Each row is where one point has got to under a steady rotation. How many steps took it there?
The counts run from 0 to 1108.
.16,-.15,-.26,-.30,.23,-.27,.14,-.25,-.11,-.08,.03,-.07,-.13,.10,-.05,.42,-.18,.02,-.03,-.03,.00,.13,-.04,.07,.03,-.23,-.05,.06,-.26,.14,-.15,-.07,-.05,-.02,.28,.04,.01,-.17,-.18,.11,.53,.01,.12,.21,.08,-.28,-.18,.07,.01,-.03,.14,.11,.13,.03,.05,.23,-.03,-.03,.08,-.27,.37,-.38,-.37,-.17,-.17,.12,.16 => 500
.32,-.05,-.20,-.29,.36,-.08,.06,-.20,-.06,-.01,-.19,.13,.00,.13,-.13,.39,-.08,.04,-.23,-.24,-.11,.17,-.02,.01,-.04,-.19,-.14,.00,-.39,.07,-.33,.05,.32,-.08,-.04,.14,-.04,-.20,-.32,-.23,.36,-.10,.26,.32,.18,-.25,-.16,-.01,-.04,.01,.02,-.18,.04,-.09,-.01,.14,-.02,.04,.06,-.25,.04,-.01,-.30,-.18,.17,-.13,.04 => 1051
.35,-.07,-.24,-.39,.17,-.13,.04,-.25,.00,-.03,-.13,-.03,-.09,.12,.01,.48,-.09,.17,-.21,-.17,-.05,.14,-.13,.02,.06,-.15,-.08,.16,-.36,.05,-.21,-.02,.23,.02,-.01,.17,.14,-.24,-.18,-.03,.52,-.22,.06,.33,.08,-.15,-.27,.03,.04,-.17,.02,.01,-.11,-.15,.02,-.02,-.13,-.06,.22,-.03,.22,-.13,-.27,-.20,.00,.02,.18 => 141
.09,.00,-.20,-.30,.38,-.24,.16,-.14,-.07,-.17,-.06,-.06,-.10,.11,-.18,.34,-.08,-.05,.02,-.21,.01,.17,.04,.25,.13,-.25,-.04,.13,-.24,.17,-.23,-.12,.09,-.08,.28,.11,.02,-.21,-.21,-.05,.32,-.17,.13,.25,.08,-.45,-.02,.05,-.05,.03,.12,-.02,.19,.16,.14,.28,-.01,.15,.03,-.31,.25,-.27,-.28,-.12,-.18,.02,.16 => 47
.23,-.19,-.25,-.26,.32,-.12,.07,-.25,-.06,-.06,-.13,.11,.03,.15,-.22,.30,-.17,-.04,-.14,-.15,-.08,.24,.06,.08,-.05,-.26,-.15,-.06,-.35,.01,-.19,-.04,.20,.03,.04,.02,-.25,-.08,-.38,-.02,.40,.03,.32,.23,.20,-.22,-.26,.10,.03,.06,.08,-.20,.12,-.03,-.02,.24,.09,-.01,.07,-.27,.18,-.21,-.24,-.23,.12,-.12,.08 => 295
.32,-.08,-.21,-.48,.45,-.18,.05,-.08,-.10,.12,-.12,-.10,-.03,.14,.00,.37,-.08,.09,.06,-.25,-.17,.26,-.04,-.08,-.01,-.17,-.10,.02,-.25,.00,-.38,.10,.24,-.15,.06,.05,.06,-.13,-.12,.06,.44,-.01,.24,.21,.08,-.17,-.32,.07,-.01,-.19,.16,-.04,-.11,-.16,.02,.19,.01,-.08,-.06,-.16,.14,-.25,-.22,-.07,.03,.02,.15 => 702
.08,-.15,-.17,-.31,.37,-.23,.17,-.28,-.02,-.15,-.01,-.05,-.05,.18,-.18,.29,-.24,-.12,.01,-.10,-.06,.25,.11,.20,.12,-.22,-.04,.13,-.25,.05,-.13,-.14,.07,.06,.15,.04,-.11,-.12,-.29,-.05,.41,.01,.23,.19,.07,-.27,-.25,.12,-.01,-.01,.16,-.03,.10,.03,.00,.27,.07,-.05,.02,-.30,.35,-.36,-.21,-.24,-.11,.13,.18 => 744
.20,-.06,-.14,-.35,.43,-.19,.23,-.29,.01,-.05,-.03,.15,.03,.08,-.15,.29,-.17,.02,.02,-.12,-.04,.24,.09,.18,.05,-.21,-.05,.07,-.22,.02,-.29,-.18,.20,.12,.02,.03,-.07,-.13,-.35,-.16,.29,-.03,.35,.34,.28,-.38,-.19,.08,-.03,.00,.04,-.20,.17,-.06,.00,.23,.09,-.04,-.05,-.24,.08,-.17,-.23,-.18,-.07,-.08,.11 => 921
.20,-.12,-.25,-.30,.51,-.09,.13,-.07,-.02,-.06,-.19,-.01,-.04,.20,-.20,.27,-.12,-.10,-.06,-.30,-.04,.26,.08,.14,.04,-.20,-.11,-.02,-.24,.06,-.29,.03,.32,-.09,.13,.04,-.13,-.16,-.37,-.12,.35,-.11,.27,.27,.16,-.34,-.17,.03,.02,.05,.03,-.17,.13,.09,.07,.24,.05,.12,.01,-.20,.09,-.06,-.20,-.22,.09,-.06,.09 => 807
.27,.06,-.13,-.38,.17,-.20,.09,-.24,.00,.07,-.12,-.06,.06,.08,-.09,.42,-.06,.08,-.19,-.21,-.11,.01,-.11,.11,.17,-.24,-.06,.16,-.34,.12,-.34,.05,.27,-.04,.01,.21,.22,-.33,-.05,-.14,.36,-.21,.10,.38,.14,-.36,-.04,.00,-.13,-.06,.09,-.09,.00,-.04,.11,.08,-.17,.07,.14,-.20,.17,-.16,-.32,-.14,-.09,.01,.08 => 147
.17,.09,-.09,-.51,.43,-.28,.24,-.28,-.03,.14,.02,.04,.10,.13,-.13,.29,-.18,.09,.10,-.13,-.05,.16,.04,.13,.11,-.24,-.04,.02,-.22,-.01,-.33,.04,.22,.02,.07,.02,.06,-.12,-.11,.00,.37,-.01,.34,.25,.21,-.33,-.20,.13,-.07,-.07,.13,-.15,.07,-.08,.08,.22,.03,-.12,-.09,-.20,.07,-.37,-.18,-.06,-.13,-.01,.15 => 1033
.08,-.20,-.30,-.28,.33,-.15,.14,-.22,-.09,-.03,-.03,.02,-.11,.21,-.16,.33,-.20,-.06,-.04,-.09,.01,.22,.08,.11,-.03,-.23,-.11,-.03,-.28,.09,-.09,.13,.20,.02,.27,-.01,-.15,-.09,-.33,.04,.54,.00,.21,.19,.17,-.27,-.28,.01,.05,.09,.05,-.03,.19,.07,.05,.27,.04,.02,.07,-.18,.22,-.23,-.32,-.21,.01,.03,.19 => 683
.29,-.09,-.27,-.34,.37,-.21,.23,-.08,-.05,.02,-.08,-.14,-.06,.16,.01,.39,-.14,.01,.00,-.21,.04,.13,-.11,.03,.11,-.18,-.05,.01,-.06,.09,-.31,-.03,.08,-.09,.31,.06,.18,-.26,-.16,.09,.53,-.09,.17,.29,.17,-.34,-.12,.05,.01,-.11,.01,.05,.10,.11,.10,.14,-.14,.04,.05,-.12,.20,-.24,-.33,-.23,-.14,.15,.10 => 1018
.31,-.15,-.40,-.36,.42,-.06,.00,-.06,.02,-.10,-.21,-.03,-.07,.14,-.14,.29,-.07,.03,-.06,-.31,-.05,.38,.03,.00,-.03,-.28,-.12,-.05,-.31,.04,-.23,.00,.23,-.10,.13,.00,-.11,-.05,-.28,.12,.40,-.13,.18,.23,.08,-.19,-.28,.18,.06,-.06,.02,-.21,.04,-.05,.07,.11,-.04,.05,.13,-.06,.15,-.22,-.12,-.19,.14,-.10,.13 => 181
.19,.12,-.14,-.40,.33,-.31,.27,-.26,-.03,.05,.04,-.02,-.04,.20,-.08,.42,-.20,.12,-.08,-.13,.08,.10,-.06,.10,.12,-.23,-.02,.01,-.19,.06,-.22,-.02,.04,-.09,.23,.11,.20,-.21,-.07,.06,.49,-.08,.23,.20,.13,-.31,-.04,.14,-.06,-.08,.05,.02,.10,.04,.07,.16,-.05,-.10,.03,-.23,.18,-.42,-.28,-.10,-.20,.08,.16 => 388
.32,-.06,-.24,-.31,.19,-.16,.18,-.25,-.02,.13,-.10,.07,.08,.06,-.06,.38,-.12,.07,-.18,-.10,-.08,.01,-.11,-.01,.05,-.27,-.09,.03,-.27,.13,-.34,.07,.22,.02,.03,.09,.18,-.27,-.12,-.10,.46,-.06,.22,.42,.30,-.33,-.07,.00,-.13,-.01,-.01,-.15,.15,-.05,.06,.07,-.21,.04,.14,-.14,.08,-.10,-.41,-.22,-.01,-.03,.03 => 149
.24,-.06,-.29,-.26,.17,-.20,.10,-.23,.01,-.15,-.10,.03,-.01,-.04,-.15,.36,-.05,.02,-.12,-.12,-.15,.13,-.03,.10,.09,-.33,-.04,.23,-.39,.23,-.27,-.17,.06,.03,.05,.14,.10,-.21,-.10,-.17,.29,-.13,.11,.43,.13,-.39,.01,.06,-.18,.03,.10,-.15,.18,-.03,.08,.11,-.20,.13,.13,-.26,.23,-.20,-.35,-.14,-.10,-.04,.08 => 34
.34,-.11,-.27,-.44,.36,-.16,-.06,-.01,-.09,-.01,-.21,-.17,.01,.04,-.08,.32,.02,.00,.03,-.30,-.24,.28,-.06,.00,.06,-.25,-.10,.11,-.31,.10,-.40,-.03,.19,-.17,.04,.11,.00,-.15,-.10,.03,.32,-.07,.13,.26,.02,-.25,-.24,.13,-.06,-.18,.23,-.11,-.11,-.06,.09,.19,-.07,.08,.04,-.23,.26,-.26,-.18,-.13,.02,-.03,.10 => 246
.25,-.01,-.21,-.34,.46,-.19,.07,-.17,-.03,-.11,-.08,-.01,-.08,.21,-.16,.35,-.14,.01,-.08,-.22,-.15,.34,.04,.00,-.03,-.29,-.09,.04,-.35,.05,-.28,-.08,.01,-.20,.08,.10,-.05,-.09,-.21,-.04,.37,.03,.31,.11,-.01,-.16,-.18,.21,-.07,-.11,.16,-.10,-.02,-.08,-.07,.23,.07,-.11,-.05,-.34,.28,-.38,-.17,-.12,.00,.00,.10 => 816
.31,-.12,-.19,-.25,.24,-.12,.02,-.24,-.08,.04,-.17,.14,.08,.08,-.14,.37,-.10,.02,-.23,-.16,-.14,.14,-.05,-.03,-.06,-.26,-.16,-.04,-.39,.09,-.33,.01,.21,-.02,-.06,.12,-.08,-.19,-.29,-.16,.38,.01,.29,.32,.24,-.26,-.17,.03,-.07,.02,.07,-.20,.09,-.09,-.04,.16,-.02,.00,.06,-.31,.13,-.09,-.33,-.19,.14,-.13,.02 => 479
.33,-.12,-.32,-.31,.24,-.12,-.09,-.09,-.05,-.14,-.25,-.03,.03,-.01,-.18,.33,.04,-.02,-.11,-.27,-.22,.26,-.05,.03,.01,-.32,-.11,.08,-.42,.17,-.33,-.14,.18,-.08,.01,.14,-.07,-.14,-.18,-.04,.26,-.12,.12,.34,.06,-.28,-.14,.12,-.09,-.03,.15,-.21,.04,-.04,.08,.14,-.10,.17,.14,-.27,.27,-.19,-.21,-.15,.06,-.12,.06 => 364
.12,-.04,-.19,-.36,.49,-.15,.12,-.12,.03,-.17,-.13,-.16,-.10,.25,-.21,.28,-.15,-.09,-.01,-.30,-.07,.30,.11,.22,.18,-.20,-.06,.16,-.25,.07,-.19,-.05,.20,-.10,.17,.11,-.04,-.17,-.26,-.07,.34,-.15,.17,.18,-.04,-.28,-.20,.12,-.01,-.05,.12,-.07,.00,.09,.07,.26,.03,.05,.05,-.22,.29,-.26,-.13,-.20,-.06,.08,.19 => 173
.16,-.15,-.31,-.28,.27,-.21,.15,-.22,-.07,-.08,-.03,.04,-.03,.11,-.20,.33,-.17,-.03,-.05,-.12,.09,.19,.04,.16,-.01,-.30,-.11,-.11,-.25,.05,-.14,-.05,.08,.04,.26,-.02,-.16,-.08,-.29,.20,.47,-.02,.22,.21,.20,-.31,-.21,.14,.07,.07,.04,-.10,.21,.10,.10,.22,.03,.03,.13,-.23,.23,-.37,-.25,-.19,-.06,-.05,.12 => 52
.24,-.13,-.37,-.39,.22,-.17,-.09,-.10,-.14,-.08,-.15,-.07,-.19,.04,-.01,.46,.02,.14,-.08,-.22,-.12,.24,-.11,-.03,-.05,-.21,-.13,.07,-.45,.17,-.22,.10,.17,-.13,.14,.11,.04,-.14,-.13,.07,.49,-.15,-.02,.22,-.01,-.21,-.26,.03,.02,-.10,.16,.04,-.04,-.10,.07,.12,-.08,.05,.12,-.14,.27,-.19,-.29,-.03,.03,-.06,.20 => 312
.14,-.10,-.23,-.29,.32,-.27,.18,-.18,-.07,-.16,-.01,-.08,-.12,.06,-.10,.38,-.13,-.04,.02,-.11,-.02,.17,-.02,.17,.11,-.23,-.01,.15,-.22,.17,-.20,-.19,-.05,-.02,.27,.08,.06,-.19,-.19,.02,.41,-.04,.13,.25,.09,-.38,-.09,.07,-.05,-.05,.14,.05,.14,.10,.07,.24,-.04,.05,.03,-.32,.34,-.36,-.31,-.16,-.23,.12,.14 => 560
.34,-.10,-.12,-.40,.41,-.14,.16,-.24,.00,.04,-.11,.01,-.01,.16,.01,.40,-.17,.08,-.07,-.18,-.14,.22,-.04,.01,.05,-.09,-.06,.12,-.23,-.03,-.38,-.09,.23,.01,-.08,.11,.07,-.21,-.28,-.19,.40,-.03,.28,.33,.17,-.21,-.30,.02,.01,-.18,.06,-.09,-.10,-.18,-.08,.14,.03,-.13,-.02,-.15,.12,-.08,-.25,-.24,.01,.05,.10 => 531
.18,.10,-.18,-.42,.24,-.27,.12,-.18,-.04,.03,-.07,-.07,.06,.09,-.19,.35,-.07,.05,-.03,-.21,.08,.09,-.05,.25,.16,-.30,-.07,-.02,-.24,.06,-.25,.00,.23,.00,.20,.08,.11,-.19,-.06,.17,.38,-.21,.14,.27,.16,-.43,-.09,.15,-.01,-.01,.08,-.10,.12,.13,.25,.16,-.10,.11,.15,-.20,.16,-.40,-.20,-.10,-.18,-.04,.14 => 449
.08,-.13,-.27,-.29,.28,-.23,.12,-.26,-.11,-.09,.00,.04,-.07,.14,-.18,.35,-.19,-.02,-.07,-.10,.09,.19,.05,.19,-.02,-.27,-.13,-.08,-.29,.08,-.08,.02,.12,.03,.28,.01,-.17,-.08,-.27,.17,.49,-.01,.20,.18,.17,-.30,-.21,.11,.06,.10,.09,-.05,.18,.10,.08,.24,.05,.00,.11,-.26,.25,-.38,-.27,-.16,-.05,-.04,.15 => 625
.15,-.08,-.34,-.41,.26,-.13,.21,-.26,.11,-.02,-.07,.03,.00,.04,-.13,.28,-.11,.06,.01,-.14,.00,.17,.06,.18,.14,-.29,-.04,.15,-.29,.12,-.17,.02,.34,.20,.11,.01,.08,-.13,-.14,-.05,.39,-.22,.12,.44,.24,-.37,-.20,.05,-.06,.04,-.04,-.22,.18,-.04,.15,.09,-.18,.09,.19,.04,.07,-.13,-.26,-.15,-.06,-.05,.19 => 852
.04,-.22,-.31,-.34,.37,-.13,.15,-.20,-.01,-.06,-.07,-.04,-.14,.21,-.14,.29,-.21,-.08,.00,-.13,-.03,.23,.10,.14,.05,-.22,-.11,.09,-.30,.12,-.10,.20,.33,.06,.23,.03,-.10,-.11,-.31,-.06,.52,-.08,.14,.26,.12,-.26,-.32,-.05,.02,.07,.07,-.02,.15,.03,.08,.25,-.01,.06,.09,-.09,.23,-.12,-.31,-.21,.04,.05,.20 => 741
.25,-.06,-.25,-.44,.35,-.19,.00,-.08,-.01,-.06,-.18,-.10,.08,.05,-.22,.26,-.02,-.04,.03,-.30,-.07,.29,.02,.18,.11,-.32,-.09,-.01,-.27,.04,-.33,-.14,.21,-.04,.10,.05,-.08,-.09,-.16,.16,.28,-.12,.21,.27,.09,-.32,-.21,.23,-.01,-.05,.14,-.22,.03,.05,.18,.21,.00,.13,.11,-.23,.21,-.38,-.06,-.17,-.04,-.08,.11 => 120
.19,.05,-.14,-.51,.48,-.22,.26,-.22,.03,.15,.00,.00,.03,.22,-.07,.30,-.20,.08,.09,-.16,-.04,.20,.05,.07,.10,-.21,-.06,.02,-.17,.01,-.32,.14,.25,-.04,.12,.01,.11,-.12,-.09,-.01,.44,-.01,.33,.24,.20,-.28,-.22,.11,-.06,-.10,.08,-.11,.05,-.08,.05,.22,.01,-.14,-.07,-.12,.03,-.29,-.20,-.08,-.07,.07,.17 => 1032
.13,-.03,-.20,-.42,.32,-.14,.05,-.29,.03,-.12,-.10,.06,-.08,.13,-.18,.36,-.10,.08,-.10,-.21,-.05,.28,.10,.27,.06,-.17,-.10,.15,-.46,.03,-.13,.01,.43,.09,-.05,.10,-.08,-.10,-.31,-.16,.33,-.24,.12,.27,.07,-.22,-.34,.05,.06,.00,.07,-.14,-.03,-.12,.02,.15,.07,.00,.11,-.12,.14,-.10,-.15,-.08,.03,-.12,.24 => 983
